Each row has a name. Each question is about the rows just above it.

<143>: [ 87  87 103 168 157 167]
<141>: [149 142 143 121 132 126]
<171>: [110 117 140 145 106 130]
<119>: [126 117 110 146 174  87]
<29>: [193 186 188  82  81  81]
<135>: [149 136 119 131 174 148]
<102>: [112 111  88 152 150 154]
<111>: [179 165 154 102 136 114]
Which value is in both <143> and <119>? => [87]
The rest of the row after [193 186]: => [188  82  81  81]
Which entry of <29> is missing from [ 81  82  81 186 193]? => [188]
<135> without one entry, shuffled: [136 174 131 119 148]. Gone: => [149]

<193>: [137 143  99 149]
<47>: [146  93  98 149]
<111>: [144 142 131 111]
<216>: [141 147 158 116]
<102>: [165  91  83 170]
<143>: [142 147 176 140]
<119>: [137 102  93 142]
<29>: [142  91  82 141]
<141>: [137 142  99 112]
<11>: [128 121 109 131]
Shared by <141> and <111>: => [142]
After [147 158], its row goes on with => [116]
The one value in <141> and <143>: => [142]
Go on from [142 147] to the end of its row. => [176 140]
The rest of the row after [165  91  83]: => [170]
The rest of the row after [137 143  99]: => [149]
The rest of the row after [91 82]: => [141]

<216>: [143 144 152 140 136]
<29>: [149 164 107 154 136]
<102>: [149 144 153 124 178]
<193>: [149 144 107 124 136]
<171>: [150 135 135 124 136]
<143>: [144 154 122 124 107]
Which entry of <171> is missing from [124 150 135 135]? => [136]
Which value is in both <171> and <102>? => [124]
Shuffled <143> with one entry gone: [122 144 154 107], missing => [124]
After [144 154], its row goes on with => [122 124 107]
The rest of the row after [144 153]: => [124 178]

<119>: [168 168  97 171 177]
<11>: [ 84  87 169 142  91]
<111>: [170 136 135  84 135]
<47>: [168 169  93  99  87]
<141>: [168 169 170  88 138]
<111> without one entry, shuffled: [ 84 170 135 135]. Gone: => [136]
The one value in <111> and <141>: => [170]
Which entry of <141> is missing from [169 168 170 138]? => [88]
Which value is in both <111> and <11>? => [84]
Shuffled <111> with one entry gone: [170 135 135  84], missing => [136]
Which value is in both <47> and <119>? => [168]

<135>: [126 131 142 194 115]
<11>: [126 164 123 178 115]
<143>: [177 164 122 178 127]
Which entry of <143> is missing from [127 122 164 178]? => [177]
[126 164 123 178 115] is in which row? => <11>
After [164 122 178], its row goes on with => [127]

<193>: [118 132 137 122 144 101 137 134 106  72 150 118 159 150  95 154 101 140
 124 115 120 155 119 129 178 145 134 160 159]
<47>: [117 130 140 118 139  97 134 135 106  75 152 118 165 147  93 156 103 161
 131 113 118 158 117 130 180 147 136 162 159]
<102>: [118 137 140 122 137 101 137 134 110  77 152 143 162 142  99 154  97 159
 130 115 116 152 117 130 179 145 134 162 159]
<143>: [109 127 139 134 124 114 126 121 120  90 132 119 141 129 108 145  92 141
 123 125 127 134 115 134 173 143 129 174 152]
<135>: [109 127 139 134 124 114 126 121 120  90 132 119 141 129 108 145  92 141
 123 125 127 134 115 134 173 143 129 174 156]
<119>: [106 135 143 130 124 110 128 121 134  90 132 121 138 126 112 147  90 141
 124 130 126 134 115 137 169 134 128 174 152]
<216>: [114 139 136 130 132 107 134 134 110  85 150 116 156 145  95 147  93 154
 126 115 118 149 116 138 177 153 131 133 157]
Which row holds [118 132 137 122 144 101 137 134 106  72 150 118 159 150  95 154 101 140
 124 115 120 155 119 129 178 145 134 160 159]? => <193>
Go on from [129 178] to the end of its row. => [145 134 160 159]
Go on from [141 124] to the end of its row. => [130 126 134 115 137 169 134 128 174 152]
Where do [109 127 139 134 124 114 126 121 120  90 132 119 141 129 108 145  92 141
 123 125 127 134 115 134 173 143 129 174 152] appear? => <143>

<111>: [141 102  96 101 162]
<216>: [113 166 154 142 137]
<193>: [135 137 126 119 134]
<143>: [139 166 166 173 102]
<171>: [139 119 114 138 146]
<119>: [110 185 176 175  89]
<11>: [140 166 166 173 102]
<29>: [125 146 138 135 128]
<135>: [137 148 142 140 123]
The rest of the row after [140 166]: => [166 173 102]
The rest of the row after [166 154 142]: => [137]
Where do [139 166 166 173 102] appear? => <143>
After [110 185 176], its row goes on with => [175  89]
Which entry of <171> is missing from [139 146 114 119]? => [138]
Shared by <193> and <29>: => [135]
Shuffled <111> with one entry gone: [ 96 162 141 102], missing => [101]

<171>: [104  73 139  83  91 160 143 164 178 100  98]
<111>: [105  73 134  85  88 157 144 164 178 176  94]
<141>: [181 181  99 152 152  81 124  78 141 160 110]
<135>: [128 133 193 125 178 130  98 173  91 177 131]
<216>: [156 170  98 174 134  94 191 175 171 149 114]
<193>: [170 130 172 127 159 102  75 117  77 154 175]
<29>: [181 184 122 150 172  86 122  88 135 171 121]
Which entry of <216> is missing from [ 94 175 134 171 149 156 114 174 191  98]? => [170]
The one value in <141> and <29>: => [181]

<111>: [128 133 120 124 147 144 151 127 140]
<193>: [118 125 129  85 117 126 128 127  65]
<143>: [133 117 126 118 124 126 128 128  84]
<141>: [119 134 120  85  97 127 114 127 120]
<11>: [135 126 144 152 130 150 132 120 127]
The row with [118 125 129  85 117 126 128 127  65] is => <193>
Go on from [85 97] to the end of its row. => [127 114 127 120]
After [120  85], its row goes on with => [ 97 127 114 127 120]
Which value is in both <11> and <143>? => [126]
After [119 134], its row goes on with => [120  85  97 127 114 127 120]
<193> without one entry, shuffled: [128 117 127 125 118  85 129  65]. Gone: => [126]
Where do [128 133 120 124 147 144 151 127 140] appear? => <111>

<193>: [ 78  79 179  79  96 161 185]
<111>: [102 166  79 174  73 162 169]
<135>: [163  89  79  78 181 189  85]
<119>: [165  79  92 162 152 166  91]
Shuffled <119> with one entry gone: [166  91 162  92 152  79], missing => [165]
Which value is in both <193> and <119>? => [79]
Shared by <111> and <135>: => [79]
Shared by <193> and <111>: => [79]
<119> without one entry, shuffled: [165  79 162  92 152  91]. Gone: => [166]
Shared by <135> and <119>: => [79]
Shuffled <119> with one entry gone: [152  92  79  91 165 162], missing => [166]

